Here is a table of points, one per row:
[-36 -67  -9  23  26  24 -37  16 -32  56  -2 -11  -7  46 -19   6 -30   1 -19   3  57  19  -3  -8
  -1   0  -7 -50  79 -38 -11  65]
[-35  16 -15 -11 -24  24  -4 -51  -3 -30 -65  53  41  30 -20  -4  63  38 -32 -28  14 -30  67  51
  39  15  47 -19  39   4  56  -5]
[-20 -16  17 -53   0  39  14  17 -18 -20 -37 -26 -17  33  46  -8  -7 -77 -45  23  42   8  24  -6
 -26  70 -26  21 -12  37 -22  -2]
[-11  -1  41  -4  -1  10  24 -21  15   7  -8   8  18  55   1  86  66 -26  27 -35  10  -4 -14 -23
   9  -6  40  24 -16 -36 -10  34]
[-12  27  72 -23  35   5 -13 -32 -56  -6  -9  -1 -24 -19  -5 -21 -15 -73   2  -6 -10  20  14  39
  50 -10 -46  44  35  -4  42 -28]
[-36  32  79   3  -9  20  11 -29  20  12  -6 -36  15  12  23 -18  -4   8 -38  71 -22   1 -21  49
 -39 -31 -37  -4  22  13  19 -52]
[ 54  25 -18 -56  19  22  -5   5 -32  -4  24  13  43  40 -16  34 -12  22  62  16 -10  14 -54  34
 -28  16 -24   0  15 -11   6   4]
[ 24  19  31  56   8  20  17  13  10  -2  14 -36 -18  16   0  27  45  31 -41  -3   9  69  31  -8
 -31  14 -31  15  25 -77  16 -58]
[-33 -27  40 -28  20 -59  15 -10   6  -4  -6  13  30   2  39 -28  34 -17   2 -64   6 -11 -56   5
 -25  17   7  19 -32  29  34 -10]
[ 61 -23  38 -60 -21  11 -26 -35  41  -3 -26  15 -11 -61  15 -20 -32 -34  37  40   4  37   2  19
  49 -50  28  11   8  -4  20   3]
[ -3   4  11   4   9   6  24  39  47 -48  26 -39  29   0  30  20 -68  50   3   8  83 -29  18  -4
  34  15  10  -9 -11  51 -42 -11]
[ 27   2  14 -51  19  -3 -16   0  36   1 -30 -56   1 -40   3  -3  47  31  29   3 -64  11 -19   5
   4  60   3 -38  16 -29 -27  12]
[ -2  -8  16 -13 -40 -11  92 -25  30  38  -9  43 -33  -3  20   6  12  23 -36  19  23 -49 -42 -28
 -32  42  27  39  -1 -18 -26  -6]
[ 40 -24 -21   4  10   7   6 -34 -13  59  -7 -47  14  58  24  -2   3  -8  45 -15  15  27  61 -43
 -28 -30  34  58  13 -11  19  10]
[ 44 -23  15  61 -15 -21  58 -23 -33  42  22  -8  19 -54 -54  41 -14 -43   9  18 -10 -52  -5  20
  13 -11  -7 -23  50   8   6  -6]
[-48  41 -35 -61 -15  14  27  43  13  17   3  -6  29 -53 -21  16  -7 -25  17   1  29 -60  23 -61
   1 -15 -13  23 -19 -46  -7 -33]
[  8  37  31 -32  84  28   2  15 -65 -71  25  -5 -34  -1  -6   2  13   4  -4  17  -1   9  -2 -15
 -15 -37  18   0 -21 -28 -19 -13]
[ 10 -42 -27 -34 -55  25   2  20 -14 -41 -16  10  -1  26 -32  18 -29 -15 -44  -9  51  53 -26 -11
   0   7   6 -20 -27 -27  20 -46]
[ 28 -19   9  19 -26 -22 -31 -14 -13 -22  38 -17  31  20  67 -26   0  21  14 -22  -3 -50 -32  57
 -30  25  19 -15  -6 -31 -60 -22]
[ 23 -22  -4   9 -20 -61  12 -66  21 -46  18  26 -17   2  26  52  -1  53 -23  64  34 -28  27 -36
   6  32 -28  16  16 -19  49   5]
[-47  -7  20   2  25 -10 -30 -70 -20  -3  -2   2  19 -44 -49  20   2 -30 -19 -58   5 -42 -51 -11
   7  -8   2 -27  -5 -28 -55 -16]
[ 18  22 -18 -23  23 -58 -37  10  16 -17 -18   9   6  26 -56 -13 -29 -21 -53  64  -5 -10  15 -30
 -34 -17 -18   3  65  52  -5  30]
[-37 -31 -39 -22  -2   3   2  27 -28  -6  -8  -2  64 -22   5  -1   3  43 -20 -13 -63  32  10   5
  28 -20 -51  48  17 -22 -29   7]
[ 25 -58 -64  -7  80 -14 -31 -16   6 -23  -5 -28   5 -29  57  40 -21   7 -20 -38 -10 -39  52  48
 -13   8 -47   6 -29 -20  34 -29]
[ 27   2  12   7 -14 -12  -8 -14  47 -17  -8   2  28 -24  14  18 -88  -6   4 -71   4  66 -42 -22
  10  -9 -19  19 -25  19  32  61]
[-64 -45 -36 -27  30 -35   1   5  49 -22  59   9 -30  15 -54 -11  12  -7  12  64 -23  45 -64   3
  -9  23  14  -9 -31 -11  47 -14]
[ 10 -10 -16  49  31  51  29  50  66  -6  86  -5  13  -4  -7 -23  -6 -44 -67 -35   1 -42 -28  46
  -9 -37  44  18  29   2  14  43]
[ 70  26 -40 -14   4  35  35 -29 -34   8 -14 -19 -23 -17 -32 -71 -17  -1  -6 -48  65 -14 -25  -6
   2  35   2 -60  25  13 -12 -48]
[  1 -32  38  22  13  59 -45   5   5 -22 -35  29 -18  -2  48 -30 -16  27  44  81  18 -70 -15 -41
  31 -28 -17 -36   2 -66  11  33]
[ 19  -8 -24  17 -49   0  -3 -38  13 -65   6 -64  25  46 -38 -31  34 -21  63  -1   8 -33   3 -41
   6 -45 -26  21   1  44 -47  16]
[ 16 -34  28  28  63  -7  14   9   7  29 -80  75   5  23 -30   7 -56  16  13 -21 -28 -22   8  -3
 -92 -46  19  26 -13  43 -15 -50]
[ -6  36   5 -51  17   3   5  -8   4  96  13 -32 -34  16 -54  31 -12  74  18 -18  33 -27  27  16
 -13 -25  31 -24 -47 -18  45  17]
[-45  26 -11  67  25 -61   4 -16 -41 -15  11 -32 -16 -81   5  13  -9 -12  46  -2  40  12   1   5
 -45  39 -23 -21 -18  24  18  42]
[ 21   4  -3  -5  22 -43   8  10  42  13 -37 -50 -84  75  39  -3   4 -13 -11 -32 -27 -12 -46  26
  76 -37  -9 -17   0  12 -18  10]
[-35 -19  42  -7  22  -4 -27   4 -16  60  33  20  95  19  10  -9  23  16  12  39  61  24 -25 -29
  53   4 -14 -26 -24  51  25 -14]
[ 53   1 -32  -3 -26 -35 -42 -19 -13   4  -5  11  14  18 -36 -41  -5  39 -54 -16 -32 -36  -8  -3
  16  49 -35  28  -9  -3  10  30]
[ -2   9  -6 -19 -33  26  23  29  53  45 -10  35 -27  33 -23  43 -17 -31  68   2 -41 -11  33  42
 -30  46 -53 -39  15  -2  -1 -14]
[  0  10 -23  21  39  -9  51  19   3 -46 -36  -3 -52 -21 -39  -3  71  42 -15  -4  16  19 -21  -6
  26 -49 -40 -23 -44  43  -5  28]
[-32 -18 -10  61 -56  83 -40  -5   4   7 -13 -29 -44 -11   8 -54 -11  23  13 -30 -29  -3 -24 -52
 -13   8  -3  26  -7  31  94 -25]
[ -7 -14  -4  28  23  39  -3 -42  -3  38 -35 -33  16 -15 -15 -22 -11 -33 -15  58 -28  46  -3  17
  -6  78  29  22 -49   8 -52  50]
[-34  39 -41  10  -2 -56  11 -32  56  35  34 -15  31  19  17 -53 -22 -20   3  10 -30  25  36 -25
   4 -37  18 -37   7 -31  -9 -87]
[  1 -42   1   5   7  29 -18   4   1  24  38  86 -29 -32  30 -57  23  12  21  10   9  29  27  36
  10 -12 -17  -7 -54  29 -66   1]
[-19  37  -7  40  -3  -4   3  48  66   3 -51  22  22 -22 -20  10  27  -9  38 -25  63  20  27  43
  40  16 -59  23  35 -23 -19  -8]
[ 33  -7 -18  55  31 -47   9  47 -25   3 -28  20   0  23 -14 -10   9 -45  14  14  -4  -3  46 -37
  41  44  75  -5 -66 -30   9 -48]
[ -8 -47  49   1 -20 -38  21  60 -16   2  -1 -11 -18 -58 -21 -22   8  56 -13 -23 -38   8   3 -44
  26  12  30  51  61 -16 -33  -4]
[-36  20   1   1 -15   8  27 -54 -21  -6  74  58 -55  68 -11 -15 -59  11  17 -44 -18   7  48 -24
  29  18 -46  29  -8 -16 -48   8]
[-36  -9 -42 -14 -71 -57 -80  57 -53  31  -5 -32 -51 -12  -9  27  27   0   6   9  29 -30 -29  47
 -21 -30   2  51  10   8 -11 -23]
[-21 -19  54 -43 -54  -4  50  34 -19 -14   2 -39  36  -5  -1 -45 -10 -21 -34  -9 -60 -25  69  18
 -18 -22  -6 -70 -61 -16  34  78]
[-18  -8 -42  -1 -21  -4  13   2 -42 -17  -9  25 -10 -21  69  81 -35  -2 -22 -25 -43  26  -4 -33
  24 -27  42 -95  52  29   1 -20]
[-30  76 -18  44  15  12  32  48 -52  -5 -51   1  28  34  37 -23 -22  37  31  32 -41   2 -60   3
   5  14   3   9   6  19   0  11]
[ 31   3 -73 -24 -12  18  77 -33 -47  31  27  15   5 -28  42 -18  38   6   1  46  -1  32  -8  44
  16 -43   8  41  17  28  22  32]
[ 15  27  27 -18   1  29 -46   2  23  59  24 -15 -27 -27  32  24  60  14 -43  -2 -34   5  22 -58
 -16   8 -18 -25  -2  80 -37 -15]
[-28   7  55  -2  -7 -23 -12  33 -30 -25  45   8 -45  11  -3  -9   8  -9  40  16 -19 -10  42  41
  -4  21  55   4  16  44  28  17]
[-56  56 -36  19 -19  30 -41 -54  33 -18 -45   8 -25 -13  -5  38 -21 -11 -35  24  -3  11   4  13
 -15 -35  45  25 -25 -42 -40  26]
[ 12 -13 -40 -13  44  23 -16  25  24 -49  34  36  10 -16  28 -21  55 -53  28 -22 -19 -12  -3 -53
 -50  22 -10  -5  42   6  35  32]
[ 19  -8  21   4 -53 -29   8   9   3 -34 -22  16  13  -8  -5 -21   5  32  21 -26  31  83  18  37
 -68 -39  38 -29  22 -22 -34  10]
[ 12  49   1 -13  21  28 -51  11  16 -26  38 -18  15 -26 -22   8 -27  23   8  -2 -22   2   4   4
  42  48  66  34  18  39  11  -8]
[ 42 -31  -2  52 -62  40 -18   5 -20 -21  23  -1  13   6 -42  80  14  -7  -8  16 -40  -3 -14  18
  19 -20 -16  -9 -57  33  -4 -36]
[ 54  79   7  20 -20 -42 -50  48 -17  33  21  47  20  -4  24 -12   9 -43 -53 -21  18  -2 -16 -28
  -3 -29 -15 -11 -36 -54   8  36]
There is one direction along which these points spread out most. How far along it is each point below, from 0 to 99? The average is 50, and the first point in the table lies past the average. One standard deviation of the points above along it is 16.
[ -6  36   5 -51  17   3   5  -8   4  96  13 -32 -34  16 -54  31 -12  74  18 -18  33 -27  27  16
 -13 -25  31 -24 -47 -18  45  17] 78
[-28   7  55  -2  -7 -23 -12  33 -30 -25  45   8 -45  11  -3  -9   8  -9  40  16 -19 -10  42  41
  -4  21  55   4  16  44  28  17] 26
[ 70  26 -40 -14   4  35  35 -29 -34   8 -14 -19 -23 -17 -32 -71 -17  -1  -6 -48  65 -14 -25  -6
   2  35   2 -60  25  13 -12 -48] 60
[ 10 -42 -27 -34 -55  25   2  20 -14 -41 -16  10  -1  26 -32  18 -29 -15 -44  -9  51  53 -26 -11
   0   7   6 -20 -27 -27  20 -46] 70
[-19  37  -7  40  -3  -4   3  48  66   3 -51  22  22 -22 -20  10  27  -9  38 -25  63  20  27  43
  40  16 -59  23  35 -23 -19  -8] 71
[ 61 -23  38 -60 -21  11 -26 -35  41  -3 -26  15 -11 -61  15 -20 -32 -34  37  40   4  37   2  19
  49 -50  28  11   8  -4  20   3] 33
[  8  37  31 -32  84  28   2  15 -65 -71  25  -5 -34  -1  -6   2  13   4  -4  17  -1   9  -2 -15
 -15 -37  18   0 -21 -28 -19 -13] 33
[-33 -27  40 -28  20 -59  15 -10   6  -4  -6  13  30   2  39 -28  34 -17   2 -64   6 -11 -56   5
 -25  17   7  19 -32  29  34 -10] 35
[-36  -9 -42 -14 -71 -57 -80  57 -53  31  -5 -32 -51 -12  -9  27  27   0   6   9  29 -30 -29  47
 -21 -30   2  51  10   8 -11 -23] 58
[ 54  79   7  20 -20 -42 -50  48 -17  33  21  47  20  -4  24 -12   9 -43 -53 -21  18  -2 -16 -28
  -3 -29 -15 -11 -36 -54   8  36] 59
[-45  26 -11  67  25 -61   4 -16 -41 -15  11 -32 -16 -81   5  13  -9 -12  46  -2  40  12   1   5
 -45  39 -23 -21 -18  24  18  42] 37
[-36 -67  -9  23  26  24 -37  16 -32  56  -2 -11  -7  46 -19   6 -30   1 -19   3  57  19  -3  -8
  -1   0  -7 -50  79 -38 -11  65] 62
[ -2   9  -6 -19 -33  26  23  29  53  45 -10  35 -27  33 -23  43 -17 -31  68   2 -41 -11  33  42
 -30  46 -53 -39  15  -2  -1 -14] 67
